One turn moves each row of this set onto another row. After a few examples, where does it send each row asked below?
Feka: [ -8  -7   0 -19   7   3   1  -6  -5  -2 -23  -6  15  -7   3 -10  13 -16
 -17  11]
buf: [  6 -11  14 -14   1 -18 -22   8 -11  -1  -2 -16   0 -11  -9  -3  16  11
  -7  -8]
vem: [-13   4   4   7   9 -10   1  11   1  -3 -10  10 -19 -10  -2   7 -11  -8
  -1 -12]
kagad: [-16  10  10  -2 -19  -2  17  -5 -11   4  12   1  -4  -8   7   9  12 -12
   0 -16]
Mubu: [-10 -17  21  -9  -9   3 -14 -22  10   9   2  -8   2   5   0 -12   9  -9
  -2 -10]
ded: [  7  -3   9  -3  -6  13   6  -1  -4   4 -16  11  -6  23  -3  -1   7   1
  -3  -5]
lafu: [-10  15   7  -4 -11  -9  16 -13  -4   4  11  -2  -7 -18   3   0   4 -24
  -2  -8]
Lev: [ -1   7   8  -7   7  -7  13 -16   1  -7   1   4  -7 -21  -7   2   1 -25
  -2  13]
tuset: [-10   6  12   5  -7 -18  -1   1  -4  13 -16  -5  -2  -3   9  14  -6 -18
  -8  22]
subal: [-13   2  -4  -5  -5 -10 -11  -3  -2   0  -4  14   4   7  31   2   3  -1
  -5  -7]
vinut: [  6   0  10 -10   2 -12   3   8  -6   0 -27   4 -13  -4   8   9   0  -8
  -8  21]
Magut: [  3  -9  10 -15  -1 -14 -24   7 -15  -1  -7 -13  -2  -4  -6  -2  19  14
 -10 -10]
Rig: [ -3   6  15  14   5  12  10  -5  -6   3 -10   1   3  11 -17  10   3 -15
  -3   4]
lam: [-17  12  19   8   6  -4 -14   4  -2  -7 -18 -15   3   6  -1   9  12  -8
  -7 -21]
fuv: [ -1  11  25  -8  -2   8  -7 -25   5  -7   3  -2  17  -3   7  -9  12 -18
 -10   3]
vid: [  2   2  14   2   2  -3 -25  -8  -3  -6  20   9   5  -2 -10  -6   3   8
  -6 -12]
gitu: [ 13  -5  26  -6  -6  -4 -20  -9 -10   6   8  -3   8  -3 -10   0   9   3
 -10  22]
vedo: [ -4   6  31  -8 -13   3  -6  11  -9   8 -24 -14   0   5  11   4  13  -2
 -14  -3]
paze: [-22  -3  11   8  -4 -10  -4  -6  -8  16  -2  -6   8  -7  13  14   0 -17
  -5  19]
rov: [  2  -5  -5 -21 -13 -22   3 -20   1   1 -10  -7 -10   5   6   1  15 -14
   2   2]
Sira: [ -2  15  21  -2   4  -5 -12   9 -21  -5   6 -13   8 -23 -10   3  14  -1
 -17  -4]
Zefeb: [ 17  -4  30  -4  -6  -7 -18  -1  -8   5  10  -3   6  -7  -9  -1   5   7
  -7  16]
ruv: [  6  12  22  -7   5 -10 -13  10 -16  -8   7 -11   9 -25  -6  -1  12   1
 -13  -5]
duk: [-22 -11  -1  -9   5   9   3   1  -2   3  -8  -1   6 -14  -1 -15   3 -13
 -13 -15]
radam: [ -4  -3   0 -13 -12 -18   3 -17  -8  -4 -10  -9   0  11   5  17  25 -10
   4   5]
Tebe: [  3 -16   0 -21  -5  -9   5 -11   6   0  -5  10 -21  -5   2  -9   2  -7
   2  -4]
patof: [ 10   2  17   3   5  -9 -25  -4   0  -8  16   5   5  -3 -12  -2   3   9
  -2  -9]
nibu: [-11  10  -3   2  -6 -16  -8   5   3   0 -10  13  -9   5  19   3  -8  -4
  -5 -14]

duk moves to ded
vinut moves to Lev
Magut moves to gitu
Now these:
radam moves to paze
rov moves to tuset
vedo moves to fuv
patof moves to buf

One turn moves each row of this set onto another row. After a few examples, where does it send each row asked below?
Fati: [-11  -8   5  -2   2  25  -5  -3  -5   1  13  11 -13 -15]
Zema: [  9  -3 -18 -10  -9   1  15   5 -12  12  -9  -4  11   8]
tufo: [ -8  -5  -2   4   7  23  -7  -1  -7   7   8  11 -20 -13]
gar: [ -3  -7 -13   3   5  17 -10  -6  -7   8  12   7 -23 -14]
ziti: [-11  -2 -20  -9 -17  -1  13   1 -10  24  -1   4   1  -1]
vuri: [  1   1 -12   3  -6  13 -12 -16   8  19   7  10  -8 -27]
lalun: [ -2 -10 -13  -4  -1  15 -10 -10  -5   4  20   5 -17 -17]
minar: [ 20   3 -13   0   5  17 -10   4  15   3  -9   5   3 -28]
bepo: [-16  -2  -8 -12 -18   4  17   3  -9  19   0   7   7  -2]
fola: [ -2   4  -7   8  -2  16 -11 -12   7  21   1  13 -10 -26]
zasa: [  9  -9  -8 -11   3   4  -5  -6  12  -7  12   3  18   5]
buge: [ 13  -7  -7  -6   2  22   9  22 -11  -1  -9   8  12 -18]
tig: [ 19   0  -8  -6  -2  18  -7   1  16  -2  -3   4  10 -31]
los: [ 17   4  -6   1   5  20  -8   6  15   2 -11   7   5 -28]
rilu: [-12   7 -14  -4 -10   8  -3  -3   6  28  -2   8 -14 -18]
ligag: [-19   5   1 -10 -16  14   2  -3   8  21   2  10  -4 -21]
popu: [  3 -11  -3   2  13   4   0  10  10   0 -12   5   5  12]
zula: [ 4 -1  1  2 17 11 -4  6 10  0 -7 11 10 11]
Robeg: [ 17  -5 -17  -3   6  18   6  21 -12   4 -12   6   6 -16]
maza: [ -6   4   2   6  -3  20  -8 -10   9  18   1  16  -6 -26]
gol: [-18   8  -3  -4 -10  13   0   0   7  26  -4  11 -11 -19]
Dobam: [ 11 -16 -18  -7   3  -5  -3   0  11  -2   3  -3   8   8]
riso: [ 16   2  -3  -3   1  21  -6   4  16  -2  -7   7   9 -30]
zin: [ -1  -1  -6  -1 -10  15 -10 -17   9  15  11  11  -3 -29]
gaz: [  4  -2  -7  -8  -7   7  18  10 -12  11 -13   0  13   8]
Moden: [  7  -5 -14 -14 -12   2  17   4 -11   9  -6  -4  15   6]
reko: [  5 -18  -4 -11   0   1   1   1  13  -8   4   0  15   7]
Murug: [  6  -2 -14  -7  -6   4  16   9 -13  13 -14  -1  10   9]
fumel: [ -7 -11  -2  -7  -4  20  -6  -8  -4  -1  21   7 -11 -18]
rusab: [ 11  -2 -15   3  18   3  -9   2   8   5  -5   7   4  12]
Salin: [  0 -14   5  -5   6   6   2   8  12  -6  -5   5  13  10]
sigef: [-11   4 -17 -10 -16   6  -3  -8   7  25   6   5 -10 -21]
kufu: [ 21  -8 -25  -6   2  14   4  16 -11   4  -6   2   6 -18]
depub: [ 21   1 -15  -4   1  15  -9   1  16   1  -4   3   5 -30]
vip: [ 15 -11 -10 -13  -4  20   9  17  -9  -4  -1   5  16 -20]
pok: [ 3 -6  6 -7  8 11 -2  1 12 -7  4  9 19  7]
fopo: [ -6   1   3   1  -9  20  -8 -14  10  14   7  14  -2 -28]
ralu: [-16   0  -8  -7 -14   5  16   6 -10  23  -6   8   3   0]
leve: [-13  -4 -15 -13 -20   0  15   0  -9  20   3   4   6  -2]
Tulaf: [ 10 -12 -17   1  11  -3  -4   5  10   3  -7   0   2  12]
lomub: [  4  -4  -7 -12 -11   6  19   7 -11   7  -8  -1  17   7]
sog: [-15   2  -8 -13 -20  10  -1  -8   9  20   8   6  -4 -23]
Tomur: [-13   0 -16  -5 -13   1  14   5 -11  25  -6   6  -1   1]
tusu: [ 20 -11 -21 -12  -4  14   6  14 -10  -1   1   1  13 -20]
sosos: [ 15  -6 -20  -5   9  -1  -9  -6  10   1   7   2   9   8]

tig moves to los
Murug moves to Moden
Now these:
buge moves to kufu
ralu moves to ziti
Salin moves to Tulaf
maza moves to vuri
zula moves to sosos
sigef moves to ligag
lalun moves to Fati

One turn moves each row of this set onto another row. After a few examples, where does it send each row asked below?
vupal: [ -3   6  12 -18  -7 -26  -1 -22   7 -37 -24  20 -41  -1   1   8  -7   0
   6   1   7 -11 -18  -8  -4  -8  -4   7]
Natam: [ -7  -2  22 -27 -11   2   0 -17   4 -19  -8 -17 -10   7  10  -2   0   6
  18   4  -3   0   9  16   4 -14   8  14]
tof: [ -9   5  25 -23  -7  -2   4 -19  -3 -14  -6 -14  -4   6   9 -10  -5   2
  15   1  22   0  -1  16   2 -10   6  10]
Fonek: [  0   9  23 -18   2 -34   0 -14  12 -30 -12  10 -32  12   0  16  -8   9
   0  12  14 -14 -12 -15   0 -13   8  -4]
bosaz: [  2   6  14 -33  -9 -11   0 -12   4 -15 -12 -20  -5   2   8   1  -5  -1
  25  -7   9  -5   7  15   4   2  10  21]
Pup: [  7   7   5 -20  -1 -40  -3 -18   1 -44 -21  12 -23   4  -2  11 -10   6
   6   3   8 -16 -18 -14  -4 -10  12  -6]
Denar: [ 22  -1  -4 -22   6   6   3 -31  14 -20 -36   3 -11   7   4  -7  -8 -11
   3  -2   0 -30  11   8  -9  13  -2 -15]
Gazu: [ -6  -3  15 -17 -11 -32  -5 -18   5 -36 -24  13 -29   3  -3  17   0   9
   0  13   7 -18 -14 -17  -7  -1   8   0]
suf: [ 31   1   0 -18   7 -11  -3 -28  19 -15 -35   8  -7  16   8   6  -4 -17
  -1   8   3 -21  10  -1  -2  12   4 -19]
fen: [  1   8   3 -24   0  -6   7 -29  -1 -29  -1  -4 -15   2  12   5  15  19
   4   5  11 -14  -4 -23  10 -20  16  -8]
gedes: [ 17   4   4 -17  -5  -1  -2 -45   4 -23 -12 -15  -8  20  16 -12   9   2
   8  -4  16 -11  10  -4   3 -21 -17  -1]
lud: [  6   5  22 -29  -5   8  -3 -16  15 -14  -5 -21 -10  14  12   2  -6  -8
  11   3  14  -1   4  18   5 -13   5  10]
bodi: [ 21 -11  -3 -16  -6  -8  -5 -34  16 -24 -38   0  -6  15  12  -4  -6  -9
   9  10  -3 -19  15   5  -4  17  -6 -17]
zedup: [ 27  -2  -1 -20   3 -11  -3 -37   7 -32 -26  -4  -7   8   4   8  16  13
  -3   4  27 -34  -2 -15   4   8  -1   1]
kob: [ 17   5   3 -10  -8  -6   2 -26  13 -17 -35   6 -12   1  14  -9  -7  -7
  14   8   2 -23   9   4  -2  19   6 -30]

suf moves to lud
Gazu moves to bodi
Now these:
zedup moves to gedes
Denar moves to tof
bosaz moves to vupal

